128 stands for zero in the data rows.
Here are some points, one per row:
[ 56 103 103 131 135 115 106 115 177 122 169  97  85 121 137 101 125 105
 145 183 112  95 173 119 100 110 133 129 141 114 126 122 130 140 128 131
 120 183 129  98 114 191  89 132 112 106 109 162 116 120]
[126 127 122 147 114 183 142 151 121 144 127 129 125 143 122 114 121 137
 124 110 122 120 139 135 119 131 119 152 114 166 111 155 145 128 173 118
 162 119 183 116 137 117 106 114  96 121 152 140 140 125]
[155 129 133 124 185 115 144 136 119 102 139 133 134 137 164 121  95  54
 129 102 137 125 165 127 138 127 155 124  95 124 166 123 122 180 108 199
 123  56 137 117 106 158  98 120 126 147 119  90 137 137]
[ 95 121 176 103 129 121 168 117 100 146 144 123 161 122 116 124 137 110
 173 146 145 123 112 119 135 131 159 145 117 138  72 118 124  89 130 218
 122 120 133 198 166 132 139 152 122 122 127 128 164 109]
[ 61 120 115  95 136 126  76 114 109 148 151 107 123 114 152 148 146 134
 134  84  88 122 113 128 128 116 166  93 129 101 151 111 115 104 120 124
 120  86  97 147  93 110 100 117 117 101 129 158  87 166]
[122 123 151 125 152  87 121 106 109 139 116 175  84  98 153  72 145 116
 134 143  72 110 103  97 100 165  76 139 157 124  95 113 149 172 122 120
  97 125 117 107 119 133 105 123  94  73  86 144 132 169]
[101 128 156 121  66 122 129 138 123 116 140 114 129 138 229 116 117 116
 128 101 157 132 103 118 131 142 154 117  99 128 135 114 127 175  88 133
 126 166 117 139 117 126 106 181 129 154 122 119  96 121]
[125 127 121 142 122 147 127 141 125 151 129 117 105 194 139 120 120 149
 121 128 117 137 122 180 117 117 116 160 119 146 128 152 102 128 147 116
  80 108 151 124 158 127 109 123 165  99 180 125 153 117]
[112 147 116 116 133 139 117 107 119 100 124 126 119 146  99 159 118 106
 119 142 119  87  83 138 117 144 119 132 124 134 120 140 129 122 149 120
 145 127 148 124 112 119 146 123 203 120 114 101  85 121]
[114 179 121 130 130 134 111 156 128  89 121 126 133 122 104 140 113 108
 120 144 113 111  82 175 117 140 125 155 122 153 128 154 145 124 123 124
 122 134 140 122 112 118 133 121 131 130 131  97  83 124]
[126  94 108 125 132 138 153 147 114 143 135 113  73 138 122 137 102 143
 110  83  79 154 112 116 108  92  95 164 132 152 160 135  96 133 143 107
 169 142 133 156 153 120 110 129 139  90 182 123 158 116]
[112 123 120 131 125 204 106 121 124  84 128 148 122 126 113  96 121 111
 121 151 117 166 100 111 116 164 127 139 112 139 123 149 130 120 133 122
 140 110 136 124 126 123 154 125 148 125 142  89  89 118]
[144 149 123 127 172 147 131 102 128 133 141 182 130 116 175 191 125 131
 110 174 131 161 179 170 124 156 128 131 164 148 129  87 169 143 123 122
 130 159  96 133 127 130 179  98 128 127 169 173 130 122]
[123  96  97 154 130  78 127  57 108 123  91 114 159 155 148 123  97 147
  91 128 120  94 132  89  93 111 141 146 122 153 139 195 110 108 123 102
 110 120 116 166 141 101 138 103  65 163 106 132 140 108]
[135 151 115  97 152 149 121 132 117 115  93 134 130 163 128  75 109 119
 112 140 125 130 142  95 123 145 121  96 148 111 120 127 166  95 105 118
 146 155 151 133 112 106 132 117 186 127 137 132 128 119]
[123 119 133 185 128 119 164 138 133 118 177 126 137 129  88 109 120 195
 149 136 145 131 103 117 120 128 152  92 146 131 155 108 115 173 120 106
 123 123 124 187 102 141 139 106 133 160 106 105 158 129]
[110 117 122  95 126 122 135 169 119 139  91 175 118 152 104 135 124 114
 118 124 120 123 163 135 122 134 119  89 135 134 129 155 145 102  80 126
 136 156 134 117 101 123 172 117 168 125 125 139 134 122]
[191 142 213 130 135 121  88 126 159 109 151 161 127 114 147 112 125 112
 159 109 107 108 101 119  94  67 145 139 162 116  99 130 102 126 116 146
 122 169 138 109 121 151 131 120 121 133 115 162 139 105]
[197  92 171 133 140 127 102 126 117 109 130  50 153 132 114 131 175 112
 113  86 118 134 173 128 107 136 122 136 199 131 112 129 118 166 132 168
 121 160 146 140 126 186 139 168 129 121 128 148  94 193]
[153 125  81 160 109 121 138  85  73 177  91 117 154 108 118 109 137 169
 148 117 105 116 123 123 148 118 148 151 128  78 156  91 122 118  81 127
 106 129 173 117 153 125 124 100 110 133 119 111 101  98]
[121 173 117  91 149 143 123 165 118 121  89 129 122 157 116 132 120 113
 114 139 139 177 132 118 127 154 122  86 165 123 123 170 133  94 109 119
 101 155 140 119 112 120 123 106  86 119 119 143 132 118]
[186 127 123 131 115 112  85 133 153 103 165 191 145 140 125 108 149 131
 137 135 119 123 183 105 156 107 153 128 169 132 106 116  56 139 144 116
 122 138 122 111 140 118  87 186 125 115 105 147  88 128]
[126 127 125 159 116 130 128 182 124 153 126 124 128 141 132 151 121 152
 124 124 120  69 134 127 122 160 119 156 114 151 101 160 137 128 148 119
 168 108 172 116 144 115 100 116 139 123 156 135 136 125]
[110 119 157 106 111 127 147 117 199 129 150 112 127 108 161 134 216  79
 118 118  83 125 151 133 173 117 137 116 145 123 127 135 129 138 107 103
 119 106 151 169  96  88 107 135 127 166 133  99 131 121]
[125 137 119 159 124 145 132 163 123 145 128 111 110 174 132 150 117 159
 118 114 115 136 123 148 118 103 116 154 119 144 117 141 126 128 143 117
 149 112 161 121 143 121 110 126 121 111 141 130 146 117]
[191 126 183  98 137 129 162 114 123  69 142 114 120 122 124 132 154 168
 146 143 110 116 129 130 163 117  98 117  94 144 178 129 134  89  97 144
 134  79 123  96  98 142 108 191 116 140 127 146 128 143]
[109 132 128  98 106 112 170 117 112 154 132 119 120 125  92 120 114 135
  67 116 121 133 113 111 150 128 176 157 122  97 111 110 127 174 176 140
 118 135  91  98 123 122 120 136 124 187 118 125 154 123]
[103 121 125 113 112 125  98 107 147  91 122 101 136 106  87 136  92 110
 161  97 140 130 141 116 113 123 137 110 117 109  96 102 129 158  84  87
 120  57 108 121 138 143 111 143 121 141 139 188 132 125]
[185 132  96 111 134 123 131 122 157 173  73 125 120 112 111 128 131 118
 195 137 168 120 112 126 116 125 170 152 119 133 143 109 132 111 130  52
 124 131 113 161 156 137 127 194 123 156 123  80 170 180]
[115 124 157 168 110 104 133  99 130 129 107 102 115 117 116 117  99 108
 139 117 126 132 122 106 168 130 109 116 121 139 160  60 119  98 176 126
  98 135 135 110 141  68 131  95 111 160 115 133 167 133]
[110 126 117 118 128 131 153 115 105 139 117 142 142 109 103 128 128 168
 105 129 133 116 113 132 189 121 233 129 123 130 117 129 133 135 137 134
 117 131 133 143  98 172 131 153 116 135 126 110 177 162]
[ 97 117 146 133 190 117 101 129 109 126 160 100  90 123 173 109 153 123
 151 124 154 104 135 116 163  87 114 116 195 131  87 131  90 149 115 118
 128 132 119  78 134 140 155 133 119 148 114 111 112 152]
[114 112 121 124  92 109 102 134 117 103 118 133 109 164  97 173 124 113
 114 166 116 157  97 168 119 128 116 129 113 150 111 104 141 120 112 125
 109 123 151 113 131 124 145 129 130 115 130  99 105 121]
[154 171 123 128 178 174 126 115 129 127 137 167 139 113 180 176 123 134
  99 172 129 129 174 167 127 166 132 137 169 150 134  72 180 138 120 123
 159 169  83 135 133 125 167  98 129 134 158 173 124 125]
[ 96 151 177 168 109 122 168 112 150 122  84 140 103 126 100 124 180 144
  95 139 181 122 127 115 142 116 159 140 122  90 153 136 124 170 120 156
 123 108 114 148 152 116 129 121 124 107 131 135 128 151]
[106 106 133 132 126 129  92 119 126 135  93 127 126 122 125 119 180 154
 116 121 173 118 123 124 104 129  88 186 118  89 133 105 115  93 134 131
 120 120  95 138  93 138 130 143 117 189 121 129 174 109]
[169 127 168  83 133 116 131 109 123  90 130 112 115 116 139 143 139 174
 162  99 144 129 155 122  96 126 112  99  53 108 107 118 120 145 117 121
 115 150 115 145 101 131  81  75 121 124 130  87 109 145]
[205 120 148 119 103 124 110 123 113 162 165 121 116 125 136 125 142  78
 142 127 134 126 116 120 204 132 131 103  95 123 145 142 129 117 121 105
 125 111 116 163 100 215 110 112 123 148 129 136 111  91]
[124 148 118  89 153 105 130 148 124 121  98 134 123 146 114  88 113 118
 113 151 123 182 136 166 119 162 123 100 148 116 130 135 125  99  93 122
 182 150 157 133 105 115 141 118 137 127  98 145 131 118]
[ 99 132 121 115 117 130 144 129 155 113  76 135 176 117 126 131 126 151
 131 134  90 112 113 126 183 116  68  88 127 103 146 125 124 161 145 136
 123 127 109 160 219 184 131 137 122 165 117 111 154 143]
[ 95 125 214  93 131 121 105 117 158 208 135 126 191 119 108 119 121 173
 120 137 157 124 116 118  84 133 132  95 127 134 194 123 131 161 161 129
 121 113 133 116 132 139 140 171 123 135 126 102 139 103]
[126 135 121 162 114 189 130 149 117 149 126 118 114 124 125 158 114 132
 124 108 108 115 129 155 118 159 112 156 117 168 128 175  94 130 139 117
 147 126 138 121 141 119 106 116 146 110  78 133 162 123]
[149  73 138  94 123 146 124 102 103 133 121 109 114  95 112 133  80 103
  97 137 117  96 121 145  99  95 128  80 118  99  88  95  84 131  91 125
 123 117  75 106 130  72  93 104 103 107 122 104 120  96]
[123 149 114  95 163 132 126 156 109 114  97 147 128 183 122 105 112 118
 112 135 134 138 133 106 126 122 120  96 167 131 127 138 175  95 108 118
 138 153 131 130 115 111 117 118 144 128 116 142 118 114]
[ 30 114 116 118 138 128 133 106 148  83 137 128 168 116 142 136 149 116
 176  86 155 126 134 131 187 124 112 115  93 144 131 121 115 158 100 121
 124 154 142 128  92 135 110 176 119  96 128 149 136 124]
[126 115 123 154 115 154 117 126 114 145 128 138 117 175 134 140 134 149
 130  99 134 124 125 168 124 125 121 134 115 155 116 153 136 121 169 118
 141 113 165  87 157 124 121 117 151 116 135 129 163 120]
[101 117 164 118 130 109 170 126 156 154 153 120 170 128 106 114  76 160
 141 121 150 125 129 118 199 130  95 189 138 102 132 119 120  96 145 102
 116 123  93 137 120 132 134  92 121 126 118 111 102 132]
[119 105 103 121 128  97 133 136  93 115  91 120 114  25 146 119 114 146
  66 125 167 108 135  94 111  99 128 151 124 143 164 112 101  88 162 123
  92 119 173 150 158 128 130 102 141 126 102 140 114  94]
[150 167 121 128 168 140 131  77 124 132 144 173 123 132 176 198 127 133
 111 178 130 164 172 144 123 167 128 126 160 136 126  88 148 137 131 122
 142 160  96 133 131 131 175 109 145 124 178 176 131 122]
[107 112 205 170 133 125 175 136 123 131 157 132 149 129 110 119 152 104
 124 129 155 120 121 127 104 131 179 124 111 106 180 127 131  78 122  66
 124 139 115 151 182 126 126 130 122 141 119 131 122 192]
[181 125  75 106 137 122 154 126 137 151 169 123 169 130 126 113 163  79
  96 115 169 122  84 126 125 109  93 100  73 132 119 111 118 171 115  96
 118  98 129 143  99 128 119 133 121 138 119 170 101 144]
[113 117 118 142 115 115  98 140 116  82 123 152 125 122  99 130 118 103
 122 123 117 148 110 159 118 134 122 131 124 135 119 147 157 121 139 120
 122 123 117 118 119 121 139 118 180 125 148  90 102 121]
[126 132 123 162 119 134 128 124 121 155 129 119 123 115 131 104 124 154
 124 107 120 187 132 183 122 105 120 149 116 170 105 184 152 125 150 119
 153 116 133 107 159 120  95 126 167 121 136 129 128 119]
[104 127 125 179 132 129 181 118 146 169  72 134 122 122 125 125 118 126
 173 117 137 123 136 129  97 105 105 119 114 113 127 108 113  81 172 189
 115 121  93 158 102 136 128 150 119 161 118 133  86 131]
There is one direction along which these points spread out most. Take the direction at right angles to it along which they spread out most. Go by this last direction. For each point below, how far along it does it lie, from 0 to 99? 50 is the average, and the first point above lies past it. One standard deviation of the points above along it is 16.
[113 118 118 137 121 161 107 182 124 102 120 148 123 129 104 159 121 121
 119 147 116 153  98 115 118 128 122 133 123 142 115 136 154 122 123 124
 123 120 141 117 105 122 145 123  96 124 144  84  91 119] 42
[125 161 122 104 124 111 132 171 116 138  94 138 122 139  99 126 125 117
 123 141 115 140 149 109 121 164 121  90 143 161 125 147 119 102  77 126
 116 152 110 111 105 118 148 118 180 126 157 147 132 118] 55
[133 125  87 162 132 111 151 110 176 133 149 124 178 107 129 137 135 140
  85 115 132 135 102 110 112 135 122 132 116  84 130 108 115  48 118 163
 114 131 112  95 141 157 114 129 122 120 134  98 174 142] 45
[ 99 129  70  89 121 120 159 129 141 136 162 135 131 126  99 118 169 143
 187 113 144 123 116 119  98 137 160 139 133 138 159 122 129 143 122 189
 123 124 111 126 197 134 124  98 119 190 120 119 129 123] 46
[160 159 119 125 129 102 125 115 154 116 170 114  66 115 131  84 129 128
 110  81  97  84 165 105 108 149 118 114 129 117  95 106 169 116 130 106
  96 132 101 114 139 137 176 155  91  64  77 118 124  84] 62
[112 140 124 116  98 127 110 126 126 112 115 147 112 148 103 163 130  98
 124 134 126 164 110 139 120 134 124 132 111 128 126 145 120 121 136 124
 187 120 152 111 128 132 174 118  95 109 142  87  91 121] 42
[114 164 117 149 118 130 107 120 115 105 118 133 123 126  95 136 123  99
 122 140 119 122 100 111 119 139 119 115 122 152 114 130 134 122 138 122
 169 131 141 107 105 123 131 122 127 120 177  84  99 121] 43
[158 155 102 135 174 125 143 107  79 126 184 165 124  88 166 192  91 124
 167 180 123 148 174 139 111 159 101 127 162  50 138 163 165 171 144 111
 104 170 146 132 126  76 181 178 120 136 164 174 135  98] 75
[153 118 108  96  21 130 164 116 141 102 146 119 145 117 181 127 111 118
 159 120 161 116 121 133 117 120 123 105 193 125 140 129 130 111 121 144
 128  83 126 122  84 141 114 133 123 121 128 133 125 172] 59
[126 127 121 165 116 123 106 187 120 140 127 116 120 141 146 102 122 158
 122 125 118 135 128 185 123 154 125 136 106 132  96 139 119 120 169 119
 171  96 154 128 154 118 121 124 126 125 155 136 147 120] 25
[125 132 126 158 115 149 119 158 127 163 133 103 121 148 142 176 122 150
 127 133 116 177 129  85 119 117 120 163 111 147 102 155 152 129 144 119
 150  96 161 114 152 120 103 120 182 115  93 128 145 122] 25
[214  67 126 128 171 118 120 138 210 110 108  92 111 128 155 122 145 135
 163 124 128 127 104 117 174 138 172 124 132 125 126 146 117 168 138 178
 126 159 128  92 125 123 140 129 130 105 123 176  95 135] 68
[137 125 102 152 115 115 138 139  88 123  98 106 186 128 114 111 172 121
 137 135 138 120 122 119 133 109 139 159 132 110 162 104 130 145 159 144
 129 129  64 152 115 102 120 132 122  88 111 111 172  87] 44
[146 135 115 144 110 125  85 116 155 169 166 136 110 120  84 119 102 142
 119 129 180 116 117 124 186 124 105 122 122 127 170 135 144 130 112 221
 126 138 122 184 148 105 122 141 118 139 122 108 148 170] 47
[136 124 115 118 128 122  94 141 136 124 162 110 145 125 164  88 138 123
 147 165 102 117 168 105 127  65 136 128  88 122 101 130  98 163 127 137
 120 150 124  90 118 135 191 114 127 111 109 150 129 195] 67
